In the rows, 128 means zero.
The rows of T fall into a few groups, which share some directions, and each row is roughly a mix of its group's hidden directions.
T, 140 rows:
[[153 131 138  61 127 105 136 129 146 136]
 [122 175 166  93 111 113 122 131 110 106]
 [109 115 152 193 134 145 117 122 117 109]
 [125 141 168 172 138 115 126 105 139  88]
 [140 150 147 163 148 102 105 103 122  86]
 [109 156 168 156 148 153  94 121 147 136]
 [113 123  90 129 147 162 149 134 134 178]
 [124  75  94 125 131 125 152 119  99 101]
 [124 120 124 102 147 100 134  84 165  97]
 [125 165 111 127  78 124 100 102 110 113]
 [158 121 120 157 108 189 119 121 125 135]
 [140  99 107  95 119  94 116 157 109 162]
 [149  87 162 100 130 129  91 124 102 135]
 [101 181 121 107 154 141 116 120 121 161]
 [173 100 146 130 120 173 118 132 104 144]
 [152  84 100 103 140  97 110 145 131 153]
 [118 102 142 120  88 126  94  83 138 114]
 [121 147 136 101  97 171 142 117 135  85]
 [139 129 129 170 121 189 111 125 127 143]
 [143 119  92 134 118  84 100 156 110 154]
 [132 124 158 138  98  97  92 157 147 157]
 [111 137 167 134  89 112 115  85 137 107]
 [144 146 120 137 112 179 165 127 153 101]
 [145 109  94  81 120 121 166 140 126 106]
 [ 65 105 131 113 121 106 124 122  99 120]
 [140  90 152 150 169 110 112 118 163 126]
 [125  92  85 110 102 107 154 149 114 109]
 [163 134 138 152 110 135  92 111  94 162]
 [105 160 146 136 103 110  98 156  90 144]
 [ 85  98 115 132 153 129 177 111 125 130]
 [129 164 130 159 115 115 158 117 149  82]
 [127 179 134 158 147  94 152 105 138 119]
 [143 139 143 162 113 140  99 144  82  98]
 [131 176 125 133 139 110 100 109 131 176]
 [154 122 111 106 162 165 123 139 153  89]
 [108 132 140  98 151  88 105 111 159  98]
 [102 113  85 158 138 127 144 149  86 122]
 [131 133  88 149 151 144  77 151 122 117]
 [133 124 182 119 116 160  91 134 145 148]
 [111 155  93 119 116  76 142 110 143 111]
 [140 157 152 156 131  92  90 130 116 159]
 [137 160 130 106 137 108 138  78 126  88]
 [106 168 161  97 153 130 114  99 107 135]
 [113 153 156 100 100 124 172 139  99 140]
 [161 134 162 108 146  94 142 160 155 140]
 [107 125 115 108 155  76 139 149  94 137]
 [189 147 121 130 137 146 151 137 161 125]
 [129  93  93 127 149 134 171 103 101 126]
 [105 152 150 120  77 104 114 141 116  99]
 [119 177 117 137 171 130 130 107 126 163]
 [132 120 154 164  85 112 140  99  96 130]
 [128  93 116 114 122  79 144 125  96  97]
 [ 97 171 125 122 121  82 110 113 152 139]
 [117 176  98 104 141 106 125 123 147 164]
 [104 167 141 141 113 104  96 116  87 118]
 [120 125  79  98 111 137 152 127 107  89]
 [154  92 136 160 104 168 112 152 137 136]
 [146 132 144 103 142 117  66 124  99 124]
 [130 129 137 153  99 116  83  78 126 135]
 [149 111 136 144  93 159 109 145 153 170]
 [127 105 128 167 129 138 122 150  81  92]
 [120 110  69 125 126  97 156 134 106 123]
 [121 169 123 174 113 133 121 167 117 149]
 [107 105 115 123 137 113 169 123 147 180]
 [ 97  69 113 143 145 112 150 136 140 140]
 [125  80 128 148 132 121 137 123 167 171]
 [ 95 152  84 150 100 130 105 139 114 150]
 [ 82  91 119  99 108 134 109 155 111 124]
 [137 101  82 157 107 140 118  98 149 148]
 [108 152 121 120 168 172 112 102 113 148]
 [120 152 134 120 187 108 121 142 107  99]
 [ 82 158 131 148 124 152  99 138 157 150]
 [170 129 143 157 109 149 128  86 147 106]
 [104  80 127 126 117 136 140 165  99  99]
 [153 155 157 133 125 154  98 102 158 158]
 [130 144 135 145 132  97 157  85 120 172]
 [128 100 103 180 157 120 101 131 128 151]
 [146  89 141 169 113 145 115 131 111  89]
 [132 119 116  94 116  92 160 173 132 111]
 [181 132 109 151 120 146 122 104  96 149]
 [112 153 122 135 154 179 158 159 118 121]
 [122 175 110 120 116 137 138 147  91  88]
 [108 116 131 140 153  69 156 110 121 145]
 [138 135 152 105 115  66 107 114 113 137]
 [142 112 145 119 121 183 140 142 173 125]
 [ 86 125 139 105 157 122 101 134 108 171]
 [117 103 124 120 122 148 171 140 144 181]
 [176 166 131 116 106 130 117 115 131  88]
 [146 153  79 116 137 134 123 156  88 113]
 [118 146  89 119  97 159 127 157 117 165]
 [183 164  86 127 127 121 124 123 126 119]
 [103 103  97 139 150 146 126 146 130 180]
 [125 145 155  69 108 142 151 120 123 150]
 [135  90 147 145 143 173 100 109 118 104]
 [ 94 152 133 164 111 117 137 176 120 147]
 [ 70 133 129 109 153 101 137 157 141 123]
 [134 104 173 129 165 132 123  94 108 153]
 [142 101 170 106 136 117  95  95 151 139]
 [145 107 109  85 103  88 109 150 121 113]
 [136 126 178 109 112  84 103 111 143 125]
 [114 114 169 144 124 150 153 141 177 146]
 [151 149 178 100 130  94 101 136 132 123]
 [174 149 158 151 141 148 125 118 100  99]
 [116 118 146  96 127 130 149 137 130 192]
 [105  76 107 138 110 120 143  90 147 135]
 [100 120 102 170  93  98 114 126 115 149]
 [179 109 143 141 123 105 107 145 142 164]
 [144 128 108 108 159 151  98 143 178 136]
 [144 168 119 125 170 102 129 111 126 167]
 [107 133  98 124 126  76 155 120 131  92]
 [137 120 120 140 116  88 145 161 149 177]
 [ 91 132  75 120 115 103 150 144 125 108]
 [108 162 118 142 147  93 145  99 164 108]
 [103 117  88 155 115 135 127 172 114 154]
 [141 118 136 116 145  71 157 109 122  96]
 [149  90 132 167 119 168 109 138 151 115]
 [137 138 166 119 139 128  62 129 119 131]
 [118 155 162 146 142 123 123  98 179 116]
 [ 95 135 154 130 119  80 117 123  97  99]
 [104  99 118 107 105 120 129 119 133  68]
 [183 100 129 132 101 103 109 146 130 111]
 [160 137 100 158 157 165 105 146 110 120]
 [137 106 102 128 151 160 122 147 123  73]
 [173  99 180 108 122 130 118 120 119 127]
 [135 105 124  84  79 145 130 144 145 108]
 [137 108 112 124  88 170  93 105 140 115]
 [117 150 151 142 104  84 123  89 101 119]
 [119 144  90  77 133 145 141 129 108 159]
 [137 131 141  76 109  94 137 117 161 107]
 [117 118  82 130 152 146 168 143 120 162]
 [161 120  90 159 152 150 131 102 145 154]
 [124 134 138 112  72 122 165  93 118 124]
 [120 109  74 149 123 153  93 153 128 127]
 [132 144 156 104 138 141  80  94 105 109]
 [165 127 128  99 130 119  83  90 115 112]
 [139 152  97 166 140 102  88 152 141 130]
 [ 80 148 149 138 146 167 142 154 113 129]
 [ 76  88 119 120 132 111 162 134 112 132]
 [123 137 153 125  89  95 145  79 132 142]
 [163 148 146 102 125  80 121  95 135 138]]

Each list below has two rows that fit no group; the rest each fit one group, if only roughly. Name those rows in the order they come.
  Z_30: [130 116 147 131 119  66 155 103 128 149]
  Z_540: [135 111 144 149 111  93 102 125  74 133]
  Z_514: [ 69 136 117 157 120 133 148 109  98 125]
  Z_802: [169 125 144 131 130 148 160 103 124  82]
  Z_771: [ 77 139 162 100 105 144 153 125 140 133]
  Z_468: [165 142 133 104 120 162 100 125 129 173]
  Z_546: [124 187 121 100 107 117 130 101 112 146]
  Z_58: [169 137 150 145  89 165 132 126 103 118]
  Z_431: [140 131 170 100 105 167 129  98 152 130]
  Z_433: [ 87 101  78 125 115 144 125 159 127 128]
  Z_516: [152 141  94  96 152 108 130 120  89 103]
  Z_275: [ 85 110  76 120 144 139 122 148 106 129]
  Z_30, Z_431
  Z_731: [132 114 129 139 156 118 190 115 160 128]
  Z_432: [ 98 152 136 109  99  88 148  99 104 119]
  Z_475: [131  94 137 102 131 153 115 156 163  89]
  Z_745: [142 146 126 105 149 136 154 133 147 188]
  Z_824: [123 134 169 114  87 140  89 122 158 131]
  Z_228: [ 73 115 141 113 154 110 123 100 137 102]
  Z_915: [146 131 103 121 194 140 128 116 149 117]
  Z_591: [157  72  98 114 127 124 158 120 132 112]
  Z_963: [119 126 110 136 135 102 161  94  99  83]
  Z_233: [123  92 110 111 138 167 145 169 135 102]
  Z_508: [148  81 155 105 107 128 168 117 113 130]
  Z_860: [109  73 116 154 106 136 100 145 127 110]
  Z_572: [112 111  62 109 118 150 134 133 144 122]
  Z_885: [131 107 145 166 137  99 139 128 165 169]
  Z_228, Z_591
  Z_184: [158 148 143 137 103 173 132 163 101 131]
  Z_983: [125 130  85  99 146  97 147 150  95 145]
  Z_469: [147 127 132 127 117 169 150 165 130 174]
  Z_972: [ 84 119 133  88  92 107 135 144 145 112]
  Z_236: [159  85 130 127 145 120  82 106 123 107]
  Z_929: [144 140 109 173 170 143 113  96 117 117]
  Z_854: [118 150 136 156 109 190 147 136 116 132]
  Z_159: [123  91 133 137 144 138  90 172 158 137]
  Z_143: [103 176 162 132 107 130 122 132 152  96]
  Z_232: [108 105 103 138 116 121 187 107 119 147]
  Z_420: [103 134 160  92 137  94 143 104  95 120]
  Z_152: [137  92 153 144 131 116 168  97 115  94]
  Z_236, Z_854
  Z_425: [ 94 113 148 147 120  97 133 164 111 166]
  Z_961: [157 115 102  81 150  93 136 146 115 118]
  Z_338: [123 107 140  93  99 100  96 164 128 149]
  Z_995: [171  99 131 141 165 161 126 145 151 134]
  Z_990: [149 177 157 125 151 169 124 140 137 119]
  Z_957: [ 92 100 105 106 131  92 130 114 166 113]
  Z_139: [157 129 115  85 123 138 180 142 140 141]
  Z_364: [119 128 155 152 127 165  93 121 105  87]
  Z_613: [102  84 142 120 131 181 130 123 123 107]
  Z_921: [176 124 140  89 115 104 108 117 148 105]
  Z_270: [131 132  99  76  98 147 140 144 160 126]
  Z_139, Z_364
  Z_724: [166 165 169 112 136 132 142 123 144  97]
  Z_501: [128 180 141 132 137 141 111  75 129 133]
  Z_215: [114 150  92  91 153 129 144 138 107  89]
  Z_70: [ 87 125 128  98 101 147 132 129 105  83]
  Z_95: [117  76 149 113  99 140 157 144 145 110]
  Z_839: [130 158 109 100 104  72 117 111 129 140]
  Z_679: [ 96 139  89 106 113 124 136 172 141 153]
  Z_203: [ 92  92 117 129 123 104 141 169 160 125]
  Z_98: [163 160 150 160 121 149 130 121 172 133]
  Z_760: [ 92 144 104 129 128 121 103 155  91 164]
  Z_158: [ 70 156 154 137 120 113 114 148 145 142]
  Z_501, Z_203
  Z_588: [126 146 123 118 141  79 109 130  93 168]
  Z_650: [115  90 102 135 169 140 121 103  93 115]
  Z_316: [122 110  99 142  78 174 125 143 133 119]
  Z_243: [141 106 161 129 130  87 134 120 175 150]
  Z_393: [134  81 121 112 152 129 136 118 105  78]
  Z_629: [123 109 125 111 176 122 173  95 127 120]
  Z_989: [150  95 117 105 109  91 156 150 122 158]
  Z_465: [103 135 118 140 124  82  75 122 128 143]
  Z_653: [157 141 148  98  95 156 129 155 148  98]
  Z_853: [ 97 109 108 146 130 116 100 166 139 169]
  Z_598: [112 130 163 162 172  96 114 118 113 132]
  Z_204: [ 91 133 145 148 130 173 129 135 172 116]
  Z_798: [154 124 136 150 163 123 147  81 155 150]
  Z_818: [148 147 120 155 118 160 118 151 124 182]
  Z_664: [155  83 106 162 125 112 108 134 161 131]
  Z_393, Z_664
  Z_856: [115 136 146 129 163 119 180  91 120 141]
  Z_416: [140 182  91 114 137  96 118 137 122 145]
  Z_390: [152 129 135 161 102 103  88 155 142 103]
  Z_356: [141 139 130 186 140 133 115  97  98 146]
  Z_307: [158 153 142 129 177 151 152  97 138 129]
  Z_193: [153 140 138 114  95 170 122 149 158 160]
  Z_343: [174 151 146 142 153 143 142  84 130 127]
  Z_807: [148 141 151  90 107 142  93 117 120  87]
  Z_756: [119 106 142  97 107  90 136 130 178 132]
  Z_502: [148  87 123 110 137 100 133 160 139  86]
  Z_828: [ 91 151  97 147 122 166 129 154  98 125]
  Z_665: [ 92 100 165 116 112  96 111 150 121 106]
  Z_756, Z_502
  Z_938: [118 133  60 126 146 136 130 101 122 111]
  Z_960: [103  87 154  89 111 107 153 133 110 137]
  Z_216: [ 78 123  79 135 149 142 126 131 108 113]
  Z_304: [123 138 156 121 145 182  85 133 116 139]
  Z_192: [105 170 139 137 149 126  94 125 139 172]
  Z_105: [137 114  91 106 137 184 142 119 122 105]
  Z_32: [144 163 143 107 140 113 158  82 141 150]
  Z_350: [ 91 124 139 161 141 175 138  95 132 134]
  Z_405: [ 92 101 112 184 115 113 139 115 125 129]
  Z_850: [106 181 151 112 141 157 139 116 140 154]
  Z_571: [112 107 124 102  97 118 111 176 137 162]
  Z_583: [139 113 150 158  97 144 100 118 168  99]
  Z_340: [ 73 123 101 120 117 138 122 146 119  87]
  Z_755: [ 98 124 110 121 147 152 186 127 125 103]
  Z_382: [159 146  82 117 158 163 126 132 149 134]
  Z_405, Z_583
  Z_840: [112 121 116 105 113 128  74 105  92 112]
  Z_693: [163  91 139 131 102 132 175 136 140 148]
  Z_627: [147 135 145 110  99 142  97 184 135 133]
  Z_742: [117 137 154 175 156 143 151 136 167 135]
  Z_768: [100 126 148 139 109 168 148  95 158 104]
  Z_517: [166 158 121 115 163  98 104 148 104 133]
  Z_6: [153 153 153 132 153 171 157 152 145 119]
  Z_102: [ 97 150 130 107 111 156 108 155  93  98]
  Z_784: [168 125 115 144 138 178 139 153 106 109]
  Z_54: [ 75 162 105 160 114 118 132 137 118 143]
  Z_742, Z_54
